The rows of X fall into several groups, and each row is roughly a mix of its group's hidden directions.
X:
236; -296; -259; 183; 185; -20; -55; -21; 68; -327; -222
277; -184; -454; 141; 284; -82; 42; -119; 21; 16; 47
50; 134; 397; 22; 28; 157; 267; -12; -211; -189; -296
77; -10; 76; -94; -291; 394; 17; 96; 243; -298; 160
-130; -78; 388; -278; 20; 111; -90; -229; -43; -305; 154
229; 157; -332; 277; 47; -293; -110; -153; -187; 22; 141
58; -267; -148; -263; 124; 127; 383; 152; 16; -149; 230
147; -140; 82; -225; 349; 87; -203; -166; -1; -259; -281
102; -279; 231; 169; 206; 214; -400; -95; -115; -45; 24
-113; 121; -85; -404; -28; 217; 422; 64; -73; -92; -31
-88; -3; 47; 187; 236; -166; 52; -306; -316; -41; 342
-320; -219; 166; -180; -109; 260; 133; 264; -117; 165; 157
199; 313; -210; -182; 168; 287; -232; 96; -5; -234; -2
-3; 170; -273; 371; 38; -202; 87; -122; -260; -257; 59
-115; 174; 244; -89; -43; -4; -266; 422; 108; -45; 260
35; -160; 198; 505; 57; 183; -83; 63; -236; -134; 14
-25; -235; 339; -55; 260; 1; -84; 53; -102; -91; -416
87; -283; 102; 194; 288; 151; 203; 140; -295; 220; 70
126; 234; 115; -337; 131; 59; 338; -212; 37; -68; -244
-220; 91; -259; 18; 198; 223; 123; -121; -436; 40; -89
-260; 154; 120; -196; -179; 123; -407; 104; -132; 228; -71
-57; 75; -153; 152; 99; -331; -287; -246; -216; -26; 279
-196; 193; 177; 176; 403; -126; -118; 289; 103; -133; 17
-47; 10; 278; -26; -139; 108; -9; -57; -57; 151; 550
-386; 126; 93; -319; -143; 221; -142; -68; -213; -150; 72
216; -242; 68; -104; 176; 419; -27; -95; 113; 202; 228
-125; -201; -387; -134; -82; -322; 21; -104; 259; 138; 107
77; -477; 123; -214; 179; -33; 82; 92; 113; -238; 176
303; 106; 29; 393; -238; -142; 25; 218; -214; -6; 116
228; -224; -304; 65; 169; 220; 206; -297; -68; -158; 83
119; 272; -90; -488; -3; 19; -1; -254; 167; 64; 108
-347; 81; -40; -456; -73; 310; 39; 17; -3; 4; 58
-115; 294; -147; 1; -182; -123; 338; -243; -33; 108; -296
-112; 276; 16; 49; -448; -127; -25; -247; 208; -164; -51
-17; -135; -356; 148; 46; 59; -169; 169; -26; 445; 121
137; 356; 20; -323; 94; -134; -240; 63; 279; 161; -41
-200; -401; 58; 228; -143; 49; 361; 116; 27; 66; -120
-66; -124; -137; -50; -124; -97; -202; -106; 255; -347; -373
-31; 70; 28; 77; 136; -279; -376; 242; 27; 357; 75
163; -131; -35; 45; 18; 243; -410; -63; 118; -371; 112
24; 291; 194; -222; -97; 241; -130; 384; 179; -12; 83
180; -331; -203; 345; 15; -215; 163; -31; 78; 45; 242
-114; -294; 90; 146; -355; -115; 207; 295; 134; 154; 60
32; -3; 428; -94; -5; 166; 377; -102; 81; -112; 226
-12; -151; -102; 380; -284; -125; 259; 296; 25; 84; 82
-230; -192; -66; -209; 38; -173; 291; -104; 4; 110; -408
-343; -153; -11; 11; -266; -323; 133; 227; 54; 173; 156
-13; -2; 91; 334; -310; 204; 389; -26; -120; -136; 7
-103; 243; 49; -14; 24; -115; 122; -328; -206; -160; 407
473; -154; -154; 140; 130; 54; -113; 53; 265; 106; -189
52; 84; -290; -29; -10; -369; -180; -192; 145; -229; 262
143; -247; 77; 8; 268; 135; -289; 76; 6; -308; -284
291; -180; -345; 183; -15; -92; -134; -276; 157; -144; 158
-230; 450; 102; -195; 234; -117; -41; 142; -150; 136; -86
113; -1; 146; -332; -60; 367; -256; 44; 252; -136; 104
150; -198; 527; 58; 44; 94; -178; 76; 102; 60; -193
185; 107; -328; 47; 91; 370; 276; 58; -144; -198; -57
-36; 212; 82; 214; -147; -369; 96; -67; 9; -17; 415
-260; -119; 178; 154; -160; -273; 23; 93; -24; 436; 72
244; -36; 211; 74; -189; -391; -238; 136; 52; 232; 108
-320; -71; -8; -47; -357; 203; 210; -306; -53; 126; 88
-56; -62; 161; 449; -61; -83; 173; 318; -120; -215; 79
156; -216; -281; 497; 132; -11; 22; -43; -61; 150; 13
-156; 280; -134; -227; 368; 195; -88; -194; -189; 65; -110
281; -126; 148; -226; -40; -89; -49; -5; 410; -238; -195
202; 242; 48; -134; -213; -144; -272; 17; 297; 253; 175
-139; -274; 106; 22; -304; 182; 267; 219; 222; -203; 34
-129; 347; 207; -144; 34; 234; 152; -193; -276; 179; 133
-57; 224; 84; 42; -12; 275; -262; -286; -148; -46; -362
119; 71; 91; 179; 291; 82; -282; 290; -165; 31; -316
246; -35; -251; -50; 54; 394; -179; -193; 129; -235; 127
168; -489; 57; 102; 146; 65; -65; 193; 200; 51; -229
-243; -84; 125; 119; -179; -345; 56; 142; 9; -404; -97
-76; 387; 82; -46; -106; -346; 221; -180; -40; -27; 253
-165; 102; 28; -58; 237; -301; -97; 145; 445; -157; 38
204; 412; -170; 175; -46; -70; 57; 97; -60; -365; 123
-297; -63; -18; -286; -40; -304; 24; 56; 298; 284; -27
411; 53; -91; 172; 104; -70; 55; -327; 61; -257; 194
77; -111; 18; 224; 251; -255; -318; 90; 328; -65; 159
-404; -123; -103; -199; 166; 138; 52; -130; -360; -137; -24
120; -79; 141; -335; -20; 414; 122; -84; 227; -8; 212
283; -78; -37; 322; 13; 449; -14; 37; -206; -70; 19
65; 65; 214; -229; 295; 367; -149; 214; -204; -70; 7
53; 92; 429; -35; -317; 147; -94; 104; 203; -252; 28
-275; -75; 259; -6; -157; -297; -274; 115; 115; 281; 34
-12; 87; 117; 114; 124; 354; 276; 26; -265; -17; -348
-70; -109; 43; 206; -194; -169; 246; 296; 27; 392; -113
-232; -55; 271; 158; -121; -18; 247; 398; -107; 183; -91
-60; 331; -185; 33; 123; -238; -252; 198; -45; 280; 199
-12; 414; 254; -259; -68; -251; -137; -180; -22; 135; -46
-134; 0; -380; -148; 79; 6; 184; -360; -140; 217; -148
73; 192; -222; 31; -12; 58; 532; 115; 65; 197; -88
61; -81; -58; 361; -40; 358; 43; 285; -72; 279; -51
-6; -284; -52; -154; -35; 230; 451; -77; -43; -166; 208
125; -324; -11; -44; 255; 170; 45; -374; -80; -194; -201
105; -224; 56; -197; -443; -51; -17; 50; 120; 349; 44
72; -166; -364; 329; -127; 107; 19; 108; 159; -161; 281
-147; 194; 0; -464; 135; -137; -102; -321; -73; 55; -99
80; 74; 358; 26; -218; 58; 312; 257; 257; 126; -74
-41; -367; 130; 201; 243; -40; 407; 51; -56; -99; -86
-41; 344; -80; 161; -34; -47; 9; 375; -126; 352; 84
205; 212; 68; 96; 138; 228; -278; 337; -61; -256; -106
-78; 502; 3; 3; -272; 85; 258; 159; -64; -18; -86
264; -66; -91; 80; 274; 407; 87; -153; -228; -173; -16
-42; -391; -141; -88; -33; -146; 209; -300; 121; 70; 292
148; 285; 220; -30; -212; -254; 222; -44; 174; -289; 129
-214; -39; -50; 77; 290; -6; -69; -139; -464; -6; -253
-58; -118; 170; -286; -342; 185; -96; 144; 186; -207; 237
-153; 281; 184; 126; -29; -162; 312; -166; -256; -253; 97
251; 447; 56; 167; -83; -32; -53; 251; -266; 5; 64
143; -66; 117; -272; -39; 502; 17; 40; 205; 174; 52
-439; -194; 253; -2; -51; 10; 184; 63; -184; -81; 260
250; 19; -231; 138; 396; 198; 37; 0; -241; 32; -225
25; -108; -204; -47; 351; -201; 62; -161; -89; 253; -348
-55; 344; -86; 70; -112; 49; 154; 256; -344; 293; -32
-81; -66; -231; -90; 125; 154; 263; -404; -190; 16; -251
-263; -36; 59; 104; 128; -194; -139; 104; -302; 422; 72
-342; 182; 133; -318; -96; 282; -83; -14; -247; -12; -131
181; -210; -2; 43; 253; 127; -13; -456; -62; -182; -197
190; 370; 345; -19; 56; -4; -203; 293; -105; 91; -35
-249; -239; 231; -294; -230; 42; 204; -201; 101; -190; -26
-60; 192; 188; -37; 118; -141; -357; 350; 90; 219; 161
220; 87; -75; -146; 136; -160; -284; -47; 270; 393; -74
-330; 269; 26; -241; 55; -131; -22; -128; -335; 31; -229
77; -252; -54; 57; 26; -130; -405; -101; 65; -412; 33
-125; 149; 577; -173; -117; 44; 124; -57; -3; -33; 82
Here is one row of each group, with its name. Which group are the others in?
34; 98; 305; 78; 201; 285; 344; -119; -246; 111; -77
S
15; -130; 70; 116; 96; 210; 313; -261; -269; -189; -282
F
-78; -110; 182; 53; -115; -263; -181; 412; 217; -175; -163
C

335; -68; -203; -53; 8; 45; -208; 59; 263; -152; -376
S
-331; -110; 217; -235; -205; 269; -113; -275; -30; -37; -117
C
-175; -360; -54; 17; -215; 167; 297; -104; 66; -318; 36
F
10; -13; -119; 140; -209; 8; -440; -222; 228; -256; -64
C
-142; -245; -178; -289; 25; 302; -8; 336; 53; -196; -26
C
-87; 109; 64; -419; 136; -147; -258; -37; 317; 185; -27
F
-116; 81; -84; -467; 116; 83; -196; -277; 65; -79; -228
C
48; -42; -131; 234; 289; -207; -146; 157; -112; 332; -268
C
224; -364; -101; -46; 145; 201; 93; 175; 264; 153; -233
S
-143; -116; 142; -289; -42; 455; 140; -64; 1; -213; 166
S
-38; 58; -43; -41; -35; -126; 384; -176; 49; -404; 272
S
